(in the rows, 128 means zero)
Named moves (each a turn or a mirror), then the moves between two rows, first move first; the first pair answered:
banof:
[150  79 158 137 144 150 108 135 109 132 131 105 167 125 120 126]  ->  [134  90 151 119 143 145 120 135  95 137 130 114 182 133 135 143]
[116 181 114 174 139 137 122 150 169 163 133 181  96 130 102 140]  ->  [101 186 107 155 140 130 129 157 153 171 126 183 104 139 116 153]
[139 107  98 127 123 114 161 103 120 125 132 138 106 130 152 130]  ->  [145 102  98 130 120 114 155 102 125 122 130 135 103 130 145 128]
peb:
[ 92 127 114 150 147 116 110 159 127 169 106 144 137 116 120 154]  ->  [100 115 109 162 144 115  97 158 130 161 112 137 132 100 127 143]
[134 134 112 168 152 138  88 142 123 142 136 137 120 108 127 133]  ->  [ 99 141 117 138 153 136 123 146 112 157 112 152 127 146 131 169]
[156 109 151 144 131 141 124 135 154 120 138 113 136 134 119 102]  ->  [127 117 154 116 131 138 154 141 148 132 121 129 142 168 126 137]
lir:
[132 115 140 162 109 119 105 103 126 113 139  98 123 121 114 129]  ->  [135 164 123 143 101 137 120 116 118 122 154 121 111 123 110 134]
[ 90  40 131 130 137  64 115  99 134 115  82  93 138 129 144 135]  ->  [ 93 197  59  74  95 104 140 121 112 126 139 138 101 110 153 136]
[168 129 172 132 121 125 129 122 148  97 125 117 153 124 119  89]  ->  [169 148 144 121 113 122 124 127 143  95 139 117 147 106 126  83]
begev:
[131 104 136 142 139 124 137 116 149 126 137 102 116 120 116 129]  ->  [132 119 117 144 139 120 119 128 137 128 148 105 120 102 128 125]
[156 185 107 142 128 149  78 124 154 136  97 160 128 133  99  79]  ->  [160 163 141 136 129 148 106 110 171 131  85 161 129 162  92  83]
[139 128 138 156 149 124 139 134 151 137 142 154 108 126 112 124]  ->  [131 141 123 157 147 123 128 143 145 134 148 152 109 122 112 123]
Zof:
[135 158 122  92  95 141 134 157 133 119 138 112 132 124 124 113]  ->  [136 149 122  98  91 134 136 145 138 108 140 102 128 113 129 106]
[155 170 121 120 106 126 149 118 151 117 153 143 114 128 121 118]  ->  [153 160 115 126 101 115 147 104 157 114 145 131 111 116 125 115]
[139 179 120 100 110 149 144 141 108 124 144 144 137 137 120 132]  ->  [167 157 130 108 101 149 144 120 124 108 155 125 135 135 113 108]
[130 192  90 109 119 141 136 142 119 131 157 138 109 111 127 121]  ->  [155 182 107 111 115 152 134 136 128 119 163 123 105 111 118 101]
Now pairs of rows:
Between the rows of a pair lie 2 to 3 moves.
[152 135 163 152 123 138 128 133 162 123 152 147 101 138  86  89]  ->  [125 183  93 112 100 114 133 118 145 118 152 145  89 118 116 103]
peb, lir, lir
[102  97 151 115 141 106 140 121 107 108 101 110 120 151 143 159]  ->  [147 172 119 131 122 153 107 146 104 115 164 132 102 107 133 118]
Zof, peb, lir
[ 96 160 148  81 136 131 161 143 106 147 130 173 127 147 126 167]  ->  [ 99 179 125  91 135 132 139 157  98 154 144 171 127 121 134 163]
banof, begev, banof
[129 107 143 133 117 118 151  98 145 114 127 122 115 144 129 117]  ->  [118 160 114 127 115 132 146 116 138 128 145 142 100 132 126 130]
Zof, peb, lir
[111 144 113  75  79 120 172  97 124 100 123 133 120 157 129 126]  ->  [ 99 102 117  72  94 102 148  97  95 107 114 109 159 150 150 146]
lir, peb, banof
[167 126 110 160 130 144 119 131 136 104 147 136 104  96 144 107]  ->  [115  78 127 133 143 108 151 115 124 108 105 133 121 139 162 153]
peb, lir
[ 96 131 156 106 117  91 202 130 133 117 109 150 124 153 130 172]  ->  [ 84 132 130 156 122  78 174 138 155 129 109 162  95 113 124 166]
banof, Zof, Zof
[172  90 181 176 152 155 107 148 144 131 139 125 143 131 104 102]  ->  [158 142 162 127 109 147 176 106 171 115 135 138 101 170  99  98]
Zof, lir, begev
[136 134 105 110  93 112 115  84 144 101 123  95  64  80 116  85]  ->  [142  94 173 115 114 122 153  86 169 106 100 103  73 139  92 102]
begev, lir, lir
[151 103 124 121 113  84 121  62 133 132 117 120  96 133 149  85]  ->  [173 137 137 124 109 112 135  69 150 133 130 141  81 144 129  73]
banof, lir, banof
[132 143 132  76 105 126 169 121 108 111 121 116 133 172 126 155]  ->  [ 87 141  84 119 114  86 133 121 132 128 113 124 100 125 143 164]
banof, Zof, Zof
[174 124 143 109 103 136 131 102 138 100 139 104 125 131 117  86]  ->  [168 157 113 110 100 149 116 119 121 107 155 116 117 107 119  88]
lir, begev
[111 133  96  82 110 107 139  96  99 110 121 101 131 123 154 137]  ->  [150 156 159 118 131 184 145 148 107 140 151 147 139 144 110 131]
Zof, peb, lir
[121 187 152 120  99 109 186 120  90 134  96 132 162 131 146 158]  ->  [111 124 152 181 116  71 147 107 117 128  75 111 154  99 147 150]
lir, banof, Zof
[153  90 157 138 142 126 114  96 129 102 153 111 131 110 141  75]  ->  [ 85 133 115  81 142 111 144 115  85 128 123 130 139 133 169 134]
peb, lir, Zof
[137 139 127 164 141 122 135 114 181 132 128 148 101 123 120 106]  ->  [104 125 137 128 156 122 152 139 130 150 106 161 143 159 133 158]
banof, lir, Zof
[ 83 139 144 109 148 140 133 144 126 134 120 155 129 174 119 146]  ->  [118 181 111  94 117 149 118 130 127 107 157 138 109 133 122 104]
Zof, lir, lir
[105 164  99 105 117 126 133 126  98 123 155 127 105 116 127 144]  ->  [147 102 167 125 126 145 141 115 117 110 151 119 121 147  98 118]
Zof, Zof, lir
[ 80 129 113 101 101  92 156 101 180 109 121 146  86 137 128  83]  ->  [ 75  61 155 128 139  90 138 115 175 123 101 137 122 151 127 101]
Zof, Zof, lir
[140 169 133 111 105 140 156 111 149 111 133 153 101 144 118 111]  ->  [105 177 110 109 110 117 152 118 144 118 119 156  92 131 131 125]
Zof, Zof, Zof
[130 108 148 128 123 115 153  97 151 130 117 115 115 143 112 135]  ->  [129 106 133 153 125 104 124  98 152 126 120 102 108 106 117 126]
Zof, peb
[146  99 153 157 110 139 125 137 143 130 123 146 135  87 107 103]  ->  [121 106 149 105 117 142 146 157  97 151 113 154 162 111 129 140]
banof, lir, Zof
[ 88 106 146  79 135 130 151 124  75 148 107 125 169 179 149 186]  ->  [169 113 119 189 137 147  55 129 134 131 167 110 124  75 119  83]
banof, begev
[ 41 142  88 146 159 122  86 157 102 169 114 136 131  85 164 160]  ->  [ 59  89 142 175 182 131  85 157 122 174  99 134 147 106 143 161]
peb, lir, lir
[149 139 156 151 113 152 135 130 158 118 125 140 111 141 109 105]  ->  [128 148 154 127 111 148 158 138 143 129 111 151 120 170 121 137]
peb, banof
[142 140 133  85 107 167 203 113 106 131 129 138 127 171 124 142]  ->  [111  81  80 144 104  87 135  89 134 117 100  95  98  95 147 130]
banof, lir, Zof
[147 157 163 185 133 170 130 143 186 160 153 174  93 133  80 122]  ->  [149 148 124 202 117 134  91 122 197 139 155 142  81  90  97  96]
Zof, begev
[110 176 116 121 130 157 157 182 142 147 142 200 103 149 121 147]  ->  [ 89  81 116 169 162 107  88 185 138 149 117 160 133 105 147 153]
lir, Zof, begev
